One turning vector, and how many steps it has turned
The counts run from 0 to 632.
[-16  -6 -27  26  -9  -1 -21 -14  -6   1 -11  37  24 -22 -17  10 -29  41
   1  18  25  -4   8  -5  36  18   8   7 -36  -8  24   1  -4   6 -51   0
  24   6  -6  40 -15  -7   0   4   2 -16  22  19  16   9  11   8  -1  -4
  35  32 -41   3  -3 -24 -19  14  13  16  -7 -13   1 -35  -5 -30  -5 -27
  -5 -30  22  12 -17 -12   5   5] -> 448
[ 16  13  -9  24   5 -20  -7   5 -40  30  -8  33 -10  -8  13   4 -13  28
  -6  25  33 -13  19  22  14  18  -5  -4 -26  22  29  -1 -13 -18 -27  10
  42  25   5  40   3 -23   4  -4 -19   0   0  11  13 -14  22  -2 -18   5
  44   8  -4   7  -8  -9 -24  -3  13  19  12 -15  44 -32   5 -32 -21  -2
   5 -11  21   6   7  -7 -15 -16] -> 314
[  1  15 -33  32  -4   7 -13   2 -14  16 -38  12 -15   6 -10  34 -26  32
  15  24  19 -11  21  -9  23  13  -5 -20 -18  21   0  31 -18 -17 -25  -6
  34  -1 -29   2 -20  23  -5  16 -18 -25  -5 -20   0   4  -7   4  -6  11
  35   9 -30  12  11 -24 -24   1  52   7  -6 -31   8 -19  25  18 -18   0
  -9  -4  20  -2 -21   8 -41   0] -> 561
[ -2   5 -46  30 -19  17 -21 -18   2  -4  -8   8  -5  -5 -13  30 -11  33
  -1  18  34  -4   8 -18  -6   6   4   0 -19   4  -5  30 -33 -32 -43 -18
  23  20 -22   0 -14  15 -11   1   9 -16   0 -34 -20   2  -1  -5  14  -5
  42  10 -13   1  -5  -3 -13  26  46   9 -26 -34  17 -13  -6   5  -9  -3
 -16 -37  41   3 -20   1 -34  19] -> 566
[ 19   0 -16  24  20 -13 -15   6  -8 -10 -34  12   5  -7  -6   3  14  26
   7  40  42  -5  36  21  15  -9  -1   2 -23  17   0   6 -15 -11 -29 -19
  56  -3 -15  15  -6  -5  12 -13 -16  -5 -31 -21  -6 -17  16 -22  17   0
  53  11 -23  -5   2   4 -17   8  17  11 -29 -54  21 -32 -14  -1 -20 -29
  13  -6 -11  21   0   3 -22   1] -> 481
[-11  -6 -36  38  31   4 -16   6 -15  16 -50  29   7 -17 -20  14 -27  11
  16  16  44   0   9 -13  30   9   9 -16  -9  -3   4  17 -21   3 -41 -22
  31  -5 -12  23   0  20  -8   0   4  -7  -6   1  -4  25   5  -9   5   4
  35  13 -21  12   7 -11   5   5  16  13   6 -43   5 -34  -7  14 -42 -24
  -9  -7  10  -4 -25  -3  -5 -11] -> 553
[-15   3 -35  15 -19  -4 -21 -15 -19  12 -11  17   7 -30 -16   8 -12  25
  10  26  28  -7  16 -10  23  20  10  26 -32   6  28  15 -15 -26 -53   1
  34  10  14  29 -17 -28 -17   4  21   7  20  -4  27 -14  14  -6  15 -12
  24  13 -18   5  -7  -9   2  20  33  25   7 -10  38 -23 -19  -9  -6 -21
   9 -16  33  -7 -10 -22   0   9] -> 445
[  8  10 -37  38  13  10 -13  -2 -26  12 -38  11 -21   3  -7   0  11  25
   4  29  38   3  25  12   8  -2  -4 -19 -10  16  -2  24  -9 -26 -19 -15
  48  -6 -18   8  -5   4   2   7 -20 -12  -8 -21  -6   1   3   6   4  13
  57   0  -4   4   0  -5  -3  -2  33  -4  -8 -48  30 -29  13  14 -18  -1
  -6 -10  21   7  10   4 -43   7] -> 286
[ 20  28 -17   9 -10 -32 -18   7 -31  31   0  22 -12  -2   4   6  -9  38
 -11  18  31 -23  24  16  10   9   6  11 -30  15  31   9 -19 -22 -31  17
  34  18   2  32  13 -24  -9  10 -17   8  -4   7  15 -12  21   1  -8   9
  39   4 -13   9  -5  -8 -22  -1  27  15  19 -25  38 -21   1 -39 -18  -2
  -1   2  11   7   8  -9 -23 -11] -> 315
[-13 -12  -8  34 -18   6  -7 -26 -19  -1 -36  15   9 -24  -1   3 -23  27
 -13   0  49  -5  21  -6  20  21   4 -19 -47 -15  11  10   1 -24 -32 -21
  10 -15 -18  20 -21 -12 -14 -12  20 -16 -25  -3  -5  19   9 -10   6   6
  16  30 -37  19   1   0 -24  12   1   8 -10 -15 -10 -36  -3   4  -7 -47
   7  -5  24  -1 -36  -6   4  -4] -> 63
[ -6 -12 -34  32  12   7 -19   1  -6   9 -50  16  26  -3 -13  10  -8  18
  11  17  47   2  19 -15  18  -1 -12 -12 -34  14  13  28 -18 -11 -29  -8
  38  -4 -20   8 -11  -3 -18  -4   9 -25 -28 -13  -3   7   3 -25  28  10
  31   4 -13  19   1 -13  -2  14  29  22  -6 -60   8 -31  -5   5 -20 -43
   2  10  10   4   2   0   3  -9] -> 277
[-10  12 -40  34   1 -11 -16  -8  -3  10  -4  17   1 -13  12   1 -13  19
  -7  16  35  -3   5   3   8   9   0   6 -11  14  31   9 -15 -34 -32  18
  31  33  -9  31  14 -17 -21 -15   5 -25  -9 -12   6 -28   2 -31  22   6
  42  -7  -2  12   1 -25 -11  13  38  20  -8 -35  43 -20 -17  -6 -22 -28
   1 -23  24  11  -9 -11  -8  -3] -> 582
[  9  -5 -14  45   3 -22 -22   7 -30  18 -42   3  -7  -8 -16  -3 -10  19
   9  39  26   2  41   5  16   5 -10  -1 -32   8  17  12   1 -11 -33 -17
  19 -44  -6  29 -21  -4  12  12  -7 -14   4  -3   4  18  -5 -19 -18 -11
  28  15 -12   5  -2 -24 -25  -3  22  22  -9 -32  16 -19  29  -6 -10 -22
  23   7   4  16  17 -16 -33   7] -> 146
[-10  10 -35  13 -22 -12 -23  -7 -25  22 -33  23 -16 -12 -11  -1 -19  24
   5   7  29 -13  24  -6  24  13   3  10  -7   6   5  42 -11 -23 -26 -17
  38 -24  -6   1 -30  -1   1  -2   6 -10  24 -18  23   9  -9 -14   0  16
  27  10 -15  18  20 -19 -26   1  50  28 -11  -8  38 -26  10  -2 -22 -33
  -3 -14  34  -1 -31   3 -16  12] -> 166
[ 11  11 -21  41  -6  -7 -13 -14 -35  31 -44  15 -26 -20 -15   6  -6  36
   2  37  28   6  29   5  30  15  -1 -10  15 -13   3  15 -23 -29 -22 -34
  19 -26   7  19  -3  -5 -10   9   0  -1  20  -9  24  23   8  -6 -21  10
  39   4  -5  24   7   1 -18   6  24  12  -9  -8  20 -27  12  17 -23 -13
   4  -4  14 -10 -23   0 -36  16] -> 626
[ 15  23 -24  14 -27   3 -16 -37 -27  13  14   8 -16  -1  40  36 -20  16
 -19  18  14   4  21 -13  12  31  -5  -4 -39  -3  12   9 -34 -16 -42 -11
  21  22 -12  18 -14  -6 -20   0  -3  -7   4   2   1  -4  19 -14 -28  14
  57   6 -16  19   1   8 -34  16  21   9 -17 -25  -1 -21   2   4 -18 -36
 -11 -25  37   3 -12 -14 -16  -2] -> 503
[ 14  13   0  14  -2 -10  -3   9 -23   9   0  23   3 -10  16  22 -11  13
  -8  27  28 -16   2   9  19  15   5   5 -29   8  27   6 -44 -16 -34  -9
  36  31  -4  48 -11 -30  -5 -14  -3   8   1  -2   2 -24  25 -30 -16 -18
  45  24 -13  15 -12  26 -33  17  14  47  -9 -18  35  -8  -6 -17 -24 -17
   1 -22   8  -6 -18  -7   0 -10] -> 509
[  8 -14 -36  25  25  12 -13  24 -10 -16 -34  26  17  -8 -17  10  -2  22
  10  21  52  -3  21   2   0  -7   5 -10 -26  13  -8  16 -26   4 -56 -21
  46   9 -12  30 -10   0  16 -15   1   0 -10  -3 -17  -4  13 -20  23 -10
  48  15  -5 -14 -11   0  -6   4  25  33  -3 -48  21 -26  -4   6 -34 -13
  -5 -16   2   0   0   2  -3 -19] -> 279
[  2 -10 -34  45  -5  21 -17 -16 -12  28 -42  20  -8 -18 -33  21  -9  41
  19  28  27   5  11  -9  53  19  -8  -4 -19  -1   9  18 -26 -24 -41 -27
  18 -14   6  16  -8   8   3   8  -6 -10   2 -24   8  26   5   7 -13  -2
  12  22 -17  10  -1  -5  -9  30  27  14 -11 -16   1 -24  10   3  -7   6
  10  -1  20 -12 -19  12 -29  15] -> 156
[ 10 -18  -9  14 -15 -24  -8  -1 -22   3   5  11 -23 -15  -6   1 -21  31
 -16   0  38 -17  29  12  -2 -14   3  15 -41  -7  -2  26 -16 -17 -50 -26
   6  24 -25  28   6 -19  -3 -14  -1  -1 -13 -11 -10   0  36 -26   5  -9
  21   6 -27  -1 -15  -1 -19  17  30  42  -8 -46  15  15 -10  15 -12 -47
   4 -12   6  21   1 -12 -13 -21] -> 400
[ 12  10  -8  30 -14 -26 -12 -11 -33 -16   1  14 -18 -13  -7   2  -7  51
 -13  33  37 -21  11  24  -2  -6   6 -10 -24   6  16   2   4 -26 -36  -7
  21  35 -37  18  13 -12  -8  12 -16 -13 -21  -9  -6 -15  32   8  11  -6
  34  13 -43  -4  -6  -6 -10  14  33  -1 -17 -29  24  -7  -4  12  10  -4
  15 -31  13  23  -1 -11 -45  -3] -> 391
[ -3  22 -22  18  -4 -22 -22   6 -21  -8 -19  27   9  -7  -3  -4 -13  45
   6  48  30 -10   5  23   8  13   0  -5  -7  32  26  11  -9 -21 -19   9
  54  14 -16  14 -20  -6  -2  -1  -1 -25  10 -19  11 -30   1 -12  17   4
  25   6 -11  -3  17 -21 -21  -1  42  22 -16   0  34 -38  -2  -3 -13  -6
  17 -24  23   0  -3   4 -19   5] -> 177
[ 22  18 -11  12 -22 -14 -18 -23 -22   6   6  14 -17 -12  18  38 -22  25
 -21  22   4 -10  22   4   6  22   2   0 -11  -5   3   9 -33 -16 -34 -17
  18  28 -10   5  -7 -12 -20   1 -11  -3   7  -7   0  -6  14 -17 -23  17
  72  11 -13  24   6  17 -38   9  23   4 -33 -26   2 -11   0  -4 -19 -25
 -18 -24  32   5 -22 -12 -24   1] -> 502
[ 20  21 -27  32  -4   6  -9 -35 -37  35 -18  19 -28  -4  19   0  -7  22
 -14  19  29   6  22  -4   7  19 -11  -3 -35  10   9  18 -32 -38 -20 -20
  24  13   8  10 -15  -4 -10  -9   1 -15  -3 -13  14  -1  15 -10 -23  29
  42   9  19  29   8  10 -22  19  11  10  -6 -14  23 -32  12   2 -15 -22
  -9  -5  46 -16   1   5  -9   5] -> 28
[ 25 -10 -22  22 -19 -21 -28  18 -28  18 -17  -6  -7  -6   0  19 -20  38
 -13  24  42   6  40   5  -3  -6   5  21  -9 -17  13  -2 -39  -6 -31 -33
  12 -12   1   8   1 -21  -7   2  27  -1  -6  -3  -9  12  25 -36   7  -5
  53   1  -8  11   0 -14 -35   7  22  20 -24 -43   9 -18 -16 -21 -29 -24
  -2  12   7  12   5 -17 -17  -4] -> 611
[  0 -11   2  33 -21  -7  -6  15 -34   1 -42  -7   4 -28 -14  14 -22  28
  -7  21  42 -12  26   7 -11   6   5   0 -30 -16  13  24 -18 -34 -35 -28
  10  -1 -12  17 -27 -33 -20   3  25   3 -15 -13  -8   1  10 -23  12 -13
  16  19  -7  26  -7   2  -7   5  37  33   3 -23  21 -17   2  24 -13 -29
   8  10  19 -14 -17 -18 -20 -11] -> 536
[  3   5 -20  37  15   1 -15 -10 -23   9 -34  32   8  -5  -9  27 -27  38
   9  35  30 -12   9  -3  36  23  -6 -34 -14   5   1  16 -27  -5 -42 -25
  28  -6 -14  26 -12  26  11  11  -7 -15  -6  -6 -10  18   1   6 -26   2
  21  25 -25   8  11 -10 -31  23  15  18 -10  -8  -7 -34  18   6 -23  -1
  12 -10   8 -13 -30  22 -23   5] -> 358
[-18   4 -26  24  -8   0 -11 -20 -18  13 -26  42   8 -16  10  -9 -22   5
  -6   8  55 -20   3 -15  20  22  -1 -16 -13  -1  -2  34 -12 -33 -38 -16
  35   3 -15  13 -18   9  -9  -7  16 -19   9 -23   6  14  -1 -19 -18  13
  17   5 -16  23  16   3 -15  18  18  24 -10 -10  32 -18   3  13 -21 -33
   3 -43  35  -7 -40  11   1   9] -> 368
[ -8  28 -25  15  -9  -4 -14   4 -31   6  -9  27   4   9  24  19 -29  23
  -4  21  40 -20  -5  -2  25  20 -10 -17  -1  20  23   2 -13  -6 -18  14
  59  13 -31  17  -5  13 -13  16   9 -27 -10   0  -5 -10  11 -11  -1   4
  35   1 -42  19  18 -27 -15   5  39  12   2 -19  21 -26  -3   0 -32 -13
   4 -24  20  16 -19   8 -17 -16] -> 378
[ 20   9 -23  23   7  -3 -23 -10 -33  22 -16  11  -7  -7   8   8  -6  20
  -5  28  38   8  29  -5  24  -3  -6   4  -3 -11   4  -4 -38   5 -32 -32
  42  11   0  25  20  -5 -16   2  11  19 -10  12  -2  11  51 -17  -8   2
  61  -5 -19  13   1  12  -5  26   8  13   2 -46  14 -20 -15   7 -37 -31
  -7  -6   4   5   3   3  -8 -15] -> 214
[ -2   2  14  29   4 -17   3  -3 -38  22 -33  29  -3 -24 -22  -1 -22  35
 -20  -2  36 -28   8   8  26  -1  14  -8 -38 -22  31  23  -9 -30 -28 -18
  21  -4 -10  43   5 -26 -14   5 -17   4 -14   9  15  10  17   8  -7 -14
  23  33 -38  23  -7   3 -18   8  16  22  22 -29  30  -7  10 -14  -9 -29
   6   6   3  -2 -19  -4 -13 -13] -> 525
[  0  -5 -32  37  21  21   8 -24 -10  20 -24  31 -28   1   1   8  -1  17
  -1   1  34   0  16   5  26  14  -8 -14 -35  19 -10  23 -22 -20 -44 -14
  33  22  -3  32  -5   8  13 -37 -34 -14  -8 -19   3   3  10  -7 -20  15
  44  14  -3   0  -5   6 -22  15  15  21  -6 -29  26 -15  18  21 -23 -20
 -10 -21  28   8 -19  11 -18  -6] -> 294
[ 19   7 -19  23   3  -4 -22  -8   9  -3  -1  27  10  -7   4  49 -21  28
  -7  22  19 -20   1   1   4  14  -2 -11 -25  11   0  17 -40  -9 -50 -11
  19  37 -31   1 -14  16  -4   6 -21 -18 -13 -30 -17  -8   6 -10 -11  -4
  39  24 -35   6   4   6 -34  22  34  16 -37 -44   2  -1   1  -7  -9   2
  -8 -29  16   4 -26   5 -14  -1] -> 97
[ -5   8 -30  15 -29   1 -18 -20 -23   0 -13  21  -7  -6   3  29  -9  27
  -3  20  31 -17  20  -7  13  26  14 -21  -2  -7 -20  34 -15 -17 -47 -25
  23   5 -20  10 -25   1   2  15   6   4  23 -20  -1  23   7  -1 -19  -7
  35  11 -29   7  -2   6 -28   7  45  16 -17  -6  21 -12   6  18 -23  -8
   1 -47  27   1 -36  -1 -39   8] -> 365
[ 11  13 -16  31  -2  -4  -7   5 -47  35 -22  18 -42   1  -6  16 -27  27
  -2  27  15  10  34  -7  25   6   1   1 -15   2  12   3 -33  -9 -27 -33
  30  -6   8  33  -6  20  -4   9  -9   2  12  11  13  11  17   5 -35   4
  45  15 -16  12  10 -11  -8   7  22  14   7 -27  22 -21  25  17 -34 -11
 -13   7  22  -1   1  -1 -29 -13] -> 424
[ -5 -15 -17  11 -12   2 -12 -16 -16 -17  -6  29   4  -7 -22  17 -21  54
   5  19  41 -18  32  11   7  11  10  -7 -54  13  -1  18 -11  -9 -62  -4
  29  33  -9  23 -10  -8   1 -10   8   3 -22  -3  -3 -10  32   9  33  -4
   8  29 -27 -13  -5  -1 -19  25  22  19  -2  -6   0 -32  -8  15  -3 -14
  12   1  16 -10  -3   7  -8 -14] -> 464
[  2  24 -30   1 -17 -26 -29   7 -12  -7   1  19  16  -9   3  10 -20  26
 -12  27  27 -22   1   0  -2  -4   6  -5  -8  -4  14  35 -19 -19 -38   2
  42  20 -32  20   8 -13 -21  16  20 -16   6   3   5 -13  11 -18  26  -6
  39  -9 -21  13   3 -19 -25  13  57  31  -2 -42  35  -1 -16 -12 -16 -33
  -1 -27   9   9 -11  -3 -28   1] -> 381
[  6 -26 -21  42 -16  -2 -14  -8 -40  12 -31  14  14 -23   0  22 -26  37
  -6  18  55   0  32  11  13  14  -3 -12 -22 -24   4  -3 -16  -2 -44 -25
  -6  -5  -8  16 -10 -28   1  -3  28  -2  -4  -2 -16  39  28 -18  -6  -2
  24  20 -14  14  -6   0 -35   8   4  23 -10 -10 -13 -30  -3 -17 -14 -30
  -1  -8  17  -1 -21 -12   0 -17] -> 338
[ 12  18 -32  33 -15  -3 -22 -30 -41  28 -21   6 -26   2   4   8  -8  33
  -2  34  29   9  36 -23  23  20  -1 -11 -24 -10   5   1 -18 -11 -38 -30
  23 -36   2  31   3  19  -2  27   7  -3  15   3  -1  30  14  10 -29   1
  39  11 -20   4   1  -3 -21  16   4  -4 -11 -16   4 -34  14  -9 -16  -2
  -1 -14  20  -1  -4   2 -29  14] -> 624
[-13  10 -38  24 -24   4 -15 -25 -28  13 -11  28 -22   4   3  21 -24  26
   8  19  22  -3  29 -13  23  40  -1  -7 -30  25  -2  19 -11 -12 -44  -4
  24 -11  -4  15 -32  22   6   7   7 -15  19 -11  13  12   4   5 -21  14
  15  13 -31   5  19 -19 -18   8  32   6  -9   6  11 -30  16  14 -18 -16
  -2 -22  41   2 -21  -7 -23   3] -> 164
[ 11   0 -30  31 -22  -8  -5 -17 -34   5  20   4 -39  10  10   4 -13  50
 -23  19  35   5  31  10 -18   4   3  -4 -29   4  12   1  -5 -27 -40  -2
  16  31 -15  37  17 -18  -4  -1  12 -15  -4  -2  -6  -2  28  -6  10  -5
  37   3  -5 -11 -14 -12 -29  10  25   3  -1 -19  24 -15   4   9  -3  -6
   7 -24  34  13  13  -7 -40 -14] -> 594
[ 20  32 -23  13 -18  -8 -21  -5 -23  33  -8  24   8  11  16  16 -11  19
  -9  10  32 -30   5  -3  13  12 -19 -16 -33  19  10  40 -24 -22 -20   0
  38   6 -28  -3 -18   7  -5  18 -20 -17 -16 -22  -9   0   6  -6 -29  15
  38   9 -24  22   9  -4 -25   4  45  21  -9 -40  35   2  12 -20  -9  -8
  -8 -21  31  17  -4  12 -17   4] -> 101
[  7   3 -13   9 -26   1 -33   3 -26 -16 -23  -2  12   5   5  30 -15  25
  -6  22  36 -19  36 -11   3  21   9 -12 -47  -3  -1  13  -5   7 -45 -21
  29 -28 -24  13 -31   4   0  29  20   5 -21  -3 -29   8  12  -7   7 -13
  28  19 -49  -4  -4  -3 -27  -2  25   8 -14 -33  -4 -31  -5  -6 -10 -14
  12   1   4  15 -13 -10 -22  -5] -> 70
